Here are some points:
0.034|0.149|1.036|-0.547|1.100|-0.518|-0.409|1.037|0.439|-0.932|-0.055|-0.488|0.523|2.459|1.158|-0.482
-0.211|-0.237|-0.005|-0.963|5.057|-0.658|0.694|0.676|2.149|-1.290|-0.456|-0.279|0.028|2.443|-0.239|-1.083
-0.249|-0.688|-0.197|2.794|-1.140|2.141|0.835|-0.934|-0.991|1.074|-0.190|-0.388|-0.909|-0.707|0.212|0.674
-0.977|-0.172|0.527|-0.254|-0.222|-0.306|-0.517|-0.398|0.447|-0.297|-0.636|-0.304|-1.138|-0.027|-0.110|0.202
-1.821|1.444|-0.118|-0.337|-0.523|-0.610|-0.059|0.534|-0.349|1.441|-0.543|-0.664|-0.127|-0.998|-1.393|2.016
-1.195|-0.352|0.350|2.389|-1.253|1.690|-0.152|-0.384|-0.753|1.466|-0.453|-0.264|-0.052|-1.399|0.234|0.994
0.651|-1.212|-0.936|-0.580|-0.470|-0.483|-1.085|-1.102|-0.661|-1.354|-0.970|-0.160|-1.220|0.325|-0.528|-1.266
1.158|-0.671|-0.368|-0.476|0.679|-0.271|-0.073|-0.337|-0.262|-1.177|-0.213|-0.444|2.440|0.728|0.472|-0.535
-0.307|-0.468|2.080|-0.388|0.982|-0.044|0.078|0.034|0.159|-0.908|-0.548|-0.570|-0.259|0.629|1.051|-1.132
-0.166|0.447|-1.243|0.655|-1.002|0.043|1.610|-0.424|-0.612|-0.145|-0.590|-0.785|0.276|-0.666|0.273|-1.133
1.054|1.025|2.354|-0.040|-0.206|-0.006|-0.577|1.002|0.030|2.362|0.147|0.573|-0.548|0.035|0.029|1.417
2.809|-0.657|-1.292|-0.960|0.906|-0.643|0.361|-0.756|0.469|-1.604|-1.137|-0.346|-1.066|0.677|0.046|-0.806
1.346|-1.127|-1.130|0.715|-0.613|1.048|-0.074|-1.311|-0.714|-0.412|-0.534|1.036|-0.623|0.348|-1.351|-0.970
-0.194|-0.059|0.423|0.763|-1.074|0.864|-0.423|-0.487|-0.116|1.661|-0.289|-0.772|-1.384|-1.503|-0.141|2.777
-1.586|1.103|0.078|-0.874|0.475|-0.982|-1.572|0.537|0.650|-0.446|-0.432|-0.984|0.922|0.254|0.309|0.266
-2.277|-0.160|2.411|-0.440|-0.348|-0.665|-0.472|0.738|0.185|0.099|-0.546|-0.121|-1.439|-0.820|-0.473|-0.356
0.831|-0.742|-0.638|-0.542|0.431|-0.190|-0.445|-0.147|-0.009|-0.640|0.108|1.136|0.184|-0.466|-0.941|-0.760
0.040|-0.193|0.223|-0.681|0.704|-0.177|0.352|1.595|0.319|-0.459|2.095|1.017|0.966|0.171|-0.717|-1.219
-0.271|-0.663|-1.011|-0.182|-0.441|0.075|2.501|-0.168|-0.614|-0.196|3.326|0.773|2.188|-0.082|-0.525|-1.247
-0.265|2.228|-0.590|0.473|-0.843|-0.585|1.119|0.314|-0.510|2.282|-0.345|-1.043|0.164|0.022|-0.055|1.690
0.691|0.445|-0.458|-0.545|1.247|-0.704|-0.787|0.012|1.344|-0.645|-0.719|-0.148|-1.049|-1.283|2.557|-0.634
-1.191|0.239|1.710|-0.998|2.348|-0.794|-1.263|1.334|1.418|-0.961|-0.612|-0.748|0.556|4.140|0.802|-0.633
0.576|-0.072|-0.908|-0.628|0.458|-0.728|-0.966|-0.658|0.141|-1.295|-1.073|0.022|-0.515|0.394|1.432|-0.565
-0.471|1.009|0.407|1.331|-0.828|1.000|-1.372|0.345|-0.609|4.990|0.402|0.807|-0.187|-1.284|-0.227|2.428
-1.116|-1.092|-0.930|-0.340|-0.198|0.271|1.417|-0.223|-0.599|-0.870|0.999|3.439|0.008|-1.645|-1.217|-0.570
0.759|0.884|2.267|-0.872|0.671|-0.962|0.153|1.810|1.333|-0.597|-0.323|-1.636|-0.471|0.139|-0.087|0.135
-2.295|0.323|2.473|-0.565|-0.293|-0.542|0.743|1.195|-0.241|0.882|-0.261|-0.191|-0.211|-0.256|0.113|2.323
0.652|-1.268|-0.952|0.050|-0.716|-0.386|-1.111|-1.367|-0.632|-1.070|-0.884|-0.183|-0.902|-1.117|-0.972|-0.895
-1.711|0.640|-0.659|-0.928|0.620|-0.461|-2.552|-0.123|0.355|-0.164|-0.156|-0.299|-0.094|-0.996|-0.475|0.920
1.156|-0.801|-0.844|-0.336|0.750|-0.098|-0.814|-0.520|0.106|-1.448|-0.098|0.428|0.125|0.508|-0.567|-1.321
-0.423|0.388|-0.806|-0.431|0.299|-0.792|-1.726|-0.792|0.660|-1.123|-1.104|-0.342|-0.449|0.948|2.568|-1.236
-0.627|-1.155|0.362|0.251|-0.458|0.890|-1.901|-0.973|-0.967|-0.933|-0.833|-0.313|-0.592|-0.204|-1.570|-0.248
-0.112|-0.160|0.961|-0.751|2.385|-0.408|-1.125|0.425|1.017|-1.214|-0.318|-0.428|0.584|3.007|-0.457|-0.635
-0.560|0.971|1.377|0.526|0.683|-0.079|0.064|0.516|0.831|0.205|-0.124|0.286|-0.884|-0.582|1.749|1.034
0.250|0.177|2.250|-0.476|0.048|-0.400|-1.799|0.608|0.375|0.516|-0.130|-0.129|-0.337|-1.714|0.359|1.315
0.198|0.336|2.433|-0.289|-0.569|-0.958|-2.130|0.033|-0.088|0.586|-0.367|-0.859|-1.185|-0.030|-0.323|-0.522
2.002|-0.836|-1.549|-0.378|-0.872|0.037|4.954|-0.823|-0.989|-0.650|0.070|-0.390|1.248|-0.329|-1.134|-1.698
-0.216|-0.905|-0.781|0.593|-1.200|1.379|1.511|-0.381|-0.908|1.204|1.044|-0.736|-0.150|0.075|-0.855|-0.154
-1.178|-1.031|-0.950|-0.686|-0.095|-0.348|-1.387|-0.507|-0.012|-0.963|0.964|1.306|0.642|-0.617|-1.215|-1.234
2.121|0.228|-1.404|0.034|-0.377|-0.307|2.268|-0.232|0.034|0.198|0.349|0.674|-0.384|-0.184|-0.204|0.013
-1.290|1.523|1.421|-0.596|0.609|-0.819|-0.084|5.128|1.446|0.362|1.180|-0.525|1.129|0.169|-0.533|-0.628
-1.083|0.303|4.974|-0.502|0.449|-0.088|-1.415|1.610|0.372|0.446|0.077|-0.483|0.364|1.224|0.622|0.524
-0.249|-0.294|1.422|-0.906|-0.495|-1.313|-2.224|0.426|-0.239|0.279|-0.091|-0.973|-1.010|-0.774|-0.343|0.954
-0.507|-0.173|1.842|-0.248|-0.292|-0.950|-2.281|0.436|0.254|-0.508|-0.280|-0.501|-0.423|0.462|0.161|1.024
0.894|0.045|-0.495|-0.892|1.487|-1.176|0.241|-0.574|0.467|-1.436|-1.265|-0.866|-0.996|3.899|0.579|-0.988
Here are 31 more points, each followed by its number:
0.536|0.650|0.526|0.404|-0.767|0.285|0.518|0.418|-0.150|0.972|-0.492|-1.234|-0.595|-0.886|0.814|3.062 0
-1.099|1.376|-0.296|-0.061|-1.032|-0.862|-0.458|-0.626|-0.071|-0.051|-1.229|-1.097|-1.674|-0.739|1.766|0.732 1
-0.736|-0.359|1.905|-0.340|0.041|0.950|-0.073|0.871|-0.004|-0.194|0.656|0.427|0.820|0.687|-0.753|0.765 2
2.952|-0.340|-1.043|0.220|0.141|-0.239|0.821|-0.959|0.363|-0.843|-0.415|-0.296|-0.279|0.611|0.473|-1.286 3
0.147|-0.714|0.937|-0.275|0.415|0.837|-0.353|0.441|-0.426|-0.023|1.615|1.276|0.220|0.626|-0.950|1.812 4
1.542|-1.164|-1.752|-0.638|-0.915|-0.168|0.461|-0.956|-1.225|-1.187|-0.432|-0.167|0.246|-0.945|-1.044|-0.636 5
0.059|-0.607|0.445|-0.896|2.097|-0.281|-0.279|0.874|0.492|-1.036|0.460|1.239|0.739|0.595|-0.727|-0.742 6
0.274|1.521|1.257|0.561|-0.464|0.070|0.654|1.032|0.062|4.061|0.556|-0.537|0.674|-1.064|0.666|2.925 7
-1.618|0.409|0.795|-0.114|-0.164|-0.470|-2.027|0.236|0.524|-0.333|-0.478|-0.149|-0.781|0.526|0.074|-0.546 8
0.926|-0.160|-0.349|-0.483|1.078|-1.015|0.169|-0.525|0.362|-1.249|-1.020|-0.690|-0.427|0.527|1.567|-0.578 9
-1.429|2.617|0.929|0.124|1.182|-0.266|-0.288|1.721|1.866|0.615|0.236|0.189|0.265|-0.585|1.589|2.179 10
-1.001|-0.230|-0.832|0.786|-1.067|0.937|0.716|-0.115|-0.476|1.334|1.238|1.445|0.220|-0.888|-1.058|1.068 11
0.496|-1.177|-1.281|-0.421|-0.527|-0.320|-2.175|-1.247|-0.992|-1.417|-1.087|-0.671|-0.995|-0.310|-0.569|-1.990 12
-1.387|2.216|1.533|-0.732|0.506|-0.632|-0.815|2.165|1.209|0.207|-0.358|-0.911|-0.296|-1.186|0.981|1.095 13
1.494|0.251|-0.893|-0.522|-0.372|-0.461|4.402|-0.523|-0.382|-0.428|-0.224|-1.054|1.825|0.989|-0.202|-1.431 14
0.346|-0.298|-0.497|-0.873|1.523|-0.241|1.394|1.251|0.386|-1.028|0.218|-0.161|0.531|-0.165|0.063|-1.144 15
1.610|0.292|-0.793|-0.507|0.363|-0.463|1.881|-0.711|0.286|-1.233|-0.791|-0.750|0.170|-0.103|0.927|-0.479 16
0.899|-0.642|-1.110|-0.715|0.531|-0.762|-0.938|-0.691|-0.138|-1.322|0.720|0.986|1.009|-0.449|-1.084|-0.508 17
-1.354|1.411|0.085|-0.363|0.193|-0.644|0.006|-0.241|0.408|-0.605|-1.138|-1.409|-0.284|-0.498|5.238|-0.934 18
-2.206|-0.495|0.541|-0.713|1.855|-0.463|-1.424|0.166|0.837|-0.821|-0.409|0.790|-0.394|0.283|-0.893|-0.418 19
-0.716|1.315|-0.127|-0.675|0.262|-0.962|-1.535|0.148|0.586|-0.060|-0.539|-0.382|0.986|1.329|-0.150|0.008 20
-1.874|0.968|-0.752|0.554|-0.817|-0.526|1.026|-0.295|-0.424|1.913|-0.524|-0.863|-0.003|-0.171|-0.028|1.459 21
5.269|-1.039|-1.555|-0.753|-0.935|-0.384|2.615|-1.421|-0.909|-1.651|-0.999|-0.784|-0.433|-1.556|-1.412|-1.060 22
-2.359|-0.528|0.106|1.067|-1.179|0.626|0.464|-0.612|-0.786|3.213|0.328|0.121|-0.731|-0.641|-1.607|0.072 23
-0.994|3.754|-0.063|-0.041|-0.653|-0.506|0.013|0.703|0.217|1.353|-0.493|0.061|-0.385|-1.008|1.250|0.521 24
-1.078|0.479|-0.310|0.093|-0.349|-0.169|-0.085|1.043|-0.119|0.813|2.165|-0.564|2.380|0.494|-0.891|-1.575 25
-1.081|0.527|-0.945|1.209|-1.097|0.328|2.545|-0.449|-0.853|2.139|0.136|-0.367|0.461|-1.445|0.688|1.510 26
0.990|1.028|0.349|1.139|-0.727|0.309|0.041|0.923|-0.320|4.433|0.382|-0.223|-0.080|-0.758|0.230|1.875 27
0.796|-0.857|-1.153|4.890|-1.210|1.737|-0.677|-1.368|-1.082|0.384|-0.664|-0.401|-1.284|-2.126|-0.622|-0.158 28
1.235|-0.664|-1.417|-0.113|-0.747|-0.509|0.655|-0.600|-0.731|-1.100|-0.814|-0.560|0.335|-0.019|0.707|-0.914 29
0.209|-0.127|-0.239|-0.372|0.026|-0.043|-0.934|0.420|-0.076|-0.080|1.216|-0.018|4.932|0.328|-0.736|-0.346 30
Which two of these numbered points are nearest to each point below, looking only along the 4 directions in which the first points spread most? Their numbers follow each, nearest first.
-0.380|-0.764|0.091|-0.012|-0.580|0.908|1.597|-0.158|-0.388|0.774|1.674|1.433|0.724|-1.564|-1.246|0.194 > 11 25
-0.073|0.167|1.785|0.181|-0.882|0.374|-1.037|0.423|-0.395|1.862|0.048|0.210|-0.764|-0.663|0.006|0.679 > 24 21
-1.483|-0.452|0.565|-1.020|0.877|-0.505|-0.681|-0.253|0.749|-1.120|-0.264|0.478|-0.861|0.743|-0.725|-0.171 > 19 20
0.256|-1.064|-0.181|0.185|-0.958|1.761|-0.344|-0.735|-0.910|0.601|1.363|2.512|0.021|-1.140|-1.603|0.103 > 11 23
-1.593|-0.556|0.543|2.168|-0.932|2.124|0.381|-0.230|-0.678|1.033|0.241|-0.277|0.055|0.159|0.331|0.901 > 21 23
-1.521|-0.254|1.679|0.293|-0.359|-0.040|-1.554|-0.278|-0.205|-0.121|-0.462|-0.483|-1.147|0.135|0.765|-0.384 > 8 20
2.190|-0.332|-0.630|-0.913|1.860|-0.586|-1.127|-0.404|1.134|-1.428|-0.642|-0.464|0.534|1.316|1.144|-1.639 > 9 3
0.388|-0.974|-1.010|0.767|-1.014|1.442|0.396|-0.890|-0.991|0.408|0.968|1.689|-0.262|-0.668|-0.402|0.835 > 11 5
-1.474|-1.142|0.320|-0.420|-0.262|0.654|-1.364|0.787|-0.315|-0.737|2.908|0.757|1.467|0.115|-0.766|-0.849 > 30 25
0.749|-1.465|-1.040|-0.446|-0.713|2.072|0.188|-1.080|-0.543|-0.888|0.578|0.133|0.288|-0.214|-0.895|-0.427 > 5 17
-1.255|-1.136|-0.661|-0.200|0.313|0.764|0.100|-0.630|-0.300|-0.932|0.493|2.094|0.601|0.144|-1.432|0.207 > 17 30
-0.406|-0.917|-0.788|0.940|-0.524|1.408|0.424|-0.779|-0.967|-0.574|-0.008|1.632|-0.966|-1.371|-0.937|-0.477 > 5 11
-1.657|-0.512|0.229|0.310|-1.282|0.680|-0.165|-0.287|-0.899|2.412|-0.191|-0.080|-0.953|-0.998|-1.446|2.153 > 23 21
0.262|0.532|-0.787|-0.411|1.029|-0.970|-0.610|0.005|1.125|-0.611|-0.539|-0.303|-0.604|-0.067|2.473|-1.452 > 9 20
0.051|0.230|0.156|-0.704|1.711|-0.456|1.058|0.489|1.530|-0.697|-0.089|0.375|0.363|1.804|1.125|-1.020 > 15 6
-0.616|-0.365|-0.608|-0.934|1.881|-1.060|-0.614|-0.573|0.602|-1.542|-0.860|-0.343|0.129|3.767|0.090|-0.789 > 9 6
